Some points, each followed by its number:
[0.756 0.528 -0.053 -0.756 1.682 -1.178 -1.127 -0.988 0.324 -0.528 0.829 2.164 -0.468 0.080 1.127 0.829] 0
[0.381 -1.422 1.290 0.590 0.622 -0.160 0.829 -0.080 1.951 0.468 0.106 0.160 1.178 -0.027 -0.687 0.160] 1
[0.905 -0.946 -0.187 -0.269 1.290 -0.381 -0.792 -0.721 0.528 -0.468 1.290 1.290 -1.178 -0.106 0.296 0.296] 2
[-0.498 1.232 0.106 1.801 1.498 -0.792 -1.498 -1.078 -1.583 -0.438 -0.829 0.721 0.214 1.032 -0.053 0.352] 3
[0.241 -0.324 -0.687 0.654 -0.352 1.078 0.590 0.905 -0.352 1.178 0.241 -1.078 -0.721 0.590 -0.241 -1.422] 4
[-0.687 -0.792 0.528 -1.422 -1.682 0.160 2.575 -0.053 0.721 0.409 -1.498 1.032 0.409 -1.353 0.829 -0.053] 5
[-0.622 0.905 -0.829 1.232 0.214 -1.498 -0.498 -2.164 -1.801 -1.290 -2.575 0.988 -0.080 -1.078 0.269 -0.687] 6
[-2.575 0.409 -1.232 0.756 -0.622 -0.106 -2.164 -0.133 -0.324 -1.951 0.792 0.214 -0.498 0.654 -0.498 1.353] 7
[0.829 0.160 0.187 -0.409 1.178 -0.622 -0.160 -0.498 0.622 -0.160 0.946 0.438 0.187 -0.053 0.438 0.905] 8
[-1.583 0.498 -2.164 -0.687 0.160 1.353 -0.622 -2.575 0.296 1.498 -0.160 -0.590 1.290 -2.164 1.583 1.422] 9
[-0.590 1.498 -1.127 -0.946 -0.498 0.269 -0.352 -1.498 0.381 -1.032 -1.078 0.269 0.654 -1.682 1.498 0.468] 10
[-0.468 -0.241 -0.296 -0.027 0.866 0.381 -0.721 0.756 -0.468 0.381 1.801 -1.353 0.027 1.353 -0.988 -0.296] 11
[1.127 0.468 0.468 1.422 0.381 2.164 1.032 0.000 -0.438 0.324 2.164 -1.951 -0.622 0.946 -1.178 -0.721] 12
[-0.106 0.269 0.988 -1.127 2.164 -2.164 0.027 0.053 -0.027 -0.905 0.687 1.232 0.829 0.381 -0.080 -0.269] 13
[1.078 -0.590 0.027 0.160 1.078 -0.352 -0.324 -0.409 0.590 -0.241 1.127 0.187 0.000 -0.296 0.080 0.756] 14
[0.721 -2.575 0.792 0.438 -0.829 -0.905 0.905 0.352 2.575 0.214 -0.946 -0.133 1.232 0.027 -0.721 -0.559] 15
[-0.792 0.296 2.575 -0.622 -0.654 -1.422 -0.269 1.682 -0.528 -0.498 -0.352 2.575 0.590 0.296 1.951 2.164] 16
New points follow, each followed by the numbers of its five nearest points above, looking only along the 5 directions in which the numbered points spread most, smallest number first.
[2.164 -0.187 1.178 -1.951 0.654 0.528 0.160 1.127 -0.905 -0.687 -1.127 0.590 2.164 -0.590 -1.353 -1.127] 1 8 13 14 15
[0.866 0.080 0.438 -0.988 0.829 0.988 -1.801 1.032 -1.353 -1.801 -1.290 -0.053 0.721 0.438 -1.583 -1.951] 3 4 11 13 14
[-1.801 0.381 -1.078 0.988 -0.296 -0.027 -2.575 -0.241 -0.133 -2.164 0.590 0.324 -0.438 0.721 -0.352 1.290] 2 3 7 8 11
[-0.946 -0.756 0.409 -1.801 -2.164 0.080 1.583 -0.296 0.829 0.241 -1.801 0.866 0.468 -1.422 0.905 0.053] 1 5 8 10 15
[0.000 -0.133 -1.032 1.032 -0.866 1.682 0.438 0.409 0.241 -0.027 0.498 -0.866 -1.032 0.269 -0.214 -1.290] 1 4 11 12 14
[-0.269 1.583 0.080 0.498 -0.559 -2.575 0.622 -0.324 -1.422 0.053 0.528 -0.214 -1.232 -0.528 1.801 1.951] 0 3 7 8 10
[-1.178 1.353 -0.988 0.946 0.528 -1.801 -0.241 -1.682 -2.164 -0.187 -1.951 1.178 -0.296 -1.290 0.053 1.178] 0 3 6 7 10
[-2.164 0.792 -1.353 0.905 -0.241 -0.053 -1.951 0.080 -0.241 -1.353 1.422 0.296 -0.381 0.792 -0.381 1.232] 3 7 8 11 14
[-0.829 0.053 -0.622 0.829 -0.381 -0.080 -0.468 1.290 -1.178 0.160 1.498 -0.528 -1.498 1.178 -1.032 0.080] 4 7 11 12 14
[0.792 0.622 -0.027 -1.178 0.590 -0.187 -0.106 -0.622 0.866 0.000 0.438 0.559 -0.214 -0.381 0.498 0.528] 0 2 8 13 14
[-1.422 0.756 0.160 0.622 -0.905 0.053 -0.590 1.353 -0.946 -0.559 0.409 1.127 0.241 0.988 0.241 1.498] 3 7 8 11 16
[-1.032 2.164 -0.269 -0.324 2.575 -1.682 -1.078 0.160 -2.575 -1.078 -1.422 0.905 0.438 2.575 0.622 -1.232] 0 3 6 7 13
[1.682 -1.232 1.498 -0.559 -0.438 -0.214 1.178 0.106 0.468 0.687 -0.756 -0.241 1.498 -1.127 -0.866 -0.352] 1 4 5 14 15
[0.528 -1.127 1.951 -0.528 -0.214 0.027 1.498 -0.187 1.290 0.528 -0.866 0.053 1.801 -0.792 -0.027 -0.106] 1 5 8 14 15
[0.622 -0.905 -0.654 -0.905 0.027 0.187 -0.381 -0.792 0.946 0.106 0.324 0.381 -0.687 -0.468 -0.590 -0.654] 1 2 4 8 14
[-0.438 2.575 0.296 -0.654 1.232 -1.583 -0.866 0.269 -0.866 -0.988 -1.353 1.682 0.559 0.409 1.032 -0.133] 0 3 6 7 13
[1.801 0.866 0.905 0.528 0.946 2.575 0.241 0.528 -1.232 -1.178 0.000 -0.324 0.160 -0.756 -1.127 -0.528] 4 8 11 12 14
[-0.756 0.946 0.381 0.352 -1.801 -0.721 -0.654 1.232 -0.721 -0.106 -0.187 1.078 -0.027 0.468 0.988 1.801] 7 8 10 13 16
[0.027 1.078 -0.106 1.498 0.559 -0.409 -0.133 -1.232 -1.682 -0.622 -0.654 0.133 -0.160 -0.622 -0.654 0.027] 3 6 7 8 14
[-0.988 -0.352 -0.590 1.951 -0.687 0.296 -0.905 0.027 0.106 -1.232 -0.381 -0.687 -1.422 0.866 -2.164 -0.792] 3 4 7 11 12
[-0.381 1.127 -0.080 0.409 -2.575 -0.590 -0.296 0.381 -0.498 -0.269 -0.721 0.829 -1.801 -0.080 1.078 2.575] 3 7 8 10 16
[-1.498 0.106 -1.498 0.792 0.756 0.829 -1.032 -0.687 0.438 -1.583 0.905 -0.080 -0.829 1.127 0.409 1.583] 2 7 8 11 14
[0.324 -0.409 -0.324 0.721 -0.160 -0.269 -0.528 -0.528 -0.187 -0.721 -1.178 -0.988 -0.590 0.214 -0.946 -2.575] 1 3 4 11 14
[0.214 -0.269 0.269 -0.866 1.422 1.232 0.106 0.792 0.352 0.721 1.951 -2.164 0.106 1.232 -0.792 -1.498] 1 4 11 12 14
[0.080 -1.078 1.127 -0.792 -1.178 0.324 2.164 -0.352 0.792 1.290 -1.032 0.409 0.352 -1.801 0.792 0.381] 1 5 8 10 15
[-0.324 -0.080 -0.160 2.164 0.296 0.498 -0.988 -0.214 0.160 -1.422 -0.080 -0.654 -0.756 0.528 -1.801 -1.353] 3 4 11 12 14
